In the rows, zero is written as 128.
Each path below is one point turned by a fixed rotation once a step. After each direction that follows a path, write how fast that rotation turns it, in degrees each step (0 if it stays still).
Each turn is a multiple of 5 degrees from 10 to 175, or 0.
Each row of a path follows its step; steps can be skipped.
Path 1:
step 0: [122 126 126 125 122 116 112 132 122 130 121 119 128 137 129 136 128 130
 128 123 131 119 118 122 134 121 119 142 145 134 134 117 119 141 129 120
 126]
step 1: [133 133 115 134 139 124 128 137 136 137 126 120 126 139 118 124 129 134
 125 129 141 109 118 139 128 128 134 125 132 117 118 117 129 123 123 131
 129]
step 2: [121 123 128 124 120 117 119 129 116 128 129 126 120 144 126 113 125 117
 117 121 129 122 121 113 111 135 127 120 128 122 131 119 134 127 126 129
 125]
step 3: [119 125 113 129 123 117 135 130 139 131 130 132 138 136 115 135 135 120
 132 128 122 119 124 118 132 127 132 138 128 128 130 115 122 142 114 129
 117]
step 5: [115 139 119 130 124 112 130 138 125 145 128 132 126 143 137 130 128 134
 119 121 131 122 126 118 119 120 119 132 125 130 120 132 134 129 132 120
 120]
step 6: [133 118 120 122 114 115 134 132 137 130 122 125 125 146 124 141 126 119
 120 128 140 117 129 138 125 125 142 128 133 133 139 126 129 127 122 129
 127]
step 7: [131 130 129 129 122 127 115 137 133 125 118 130 132 140 125 130 136 128
 123 128 128 126 134 126 119 138 125 128 138 106 117 125 143 133 116 121
 117]
step 8: [121 131 125 125 125 119 149 142 138 134 126 144 132 140 127 121 123 130
 119 119 125 129 125 123 133 139 125 112 122 130 132 120 133 132 127 128
 119]
step 10: [121 138 129 132 133 123 119 140 146 130 124 139 136 139 140 135 134 135
 130 134 136 118 120 142 129 136 130 130 129 125 126 129 129 124 131 117
 115]
Directions:
[128 130 135 128 131 131 128 127 130 131 126 128 130 130 129 125 126 127
 132 130 130 125 127 126 124 131 129 127 127 121 123 132 129 124 131 128
 126] -> 125
[129 125 129 131 129 124 132 124 125 133 129 126 126 129 131 125 129 128
 126 127 130 132 130 124 125 128 128 124 124 132 127 124 130 128 133 129
 124] -> 115
[125 132 129 130 123 130 124 127 126 123 130 124 126 123 128 131 129 125
 127 127 131 125 130 128 126 130 128 123 126 126 128 127 132 131 133 125
 128] -> 145
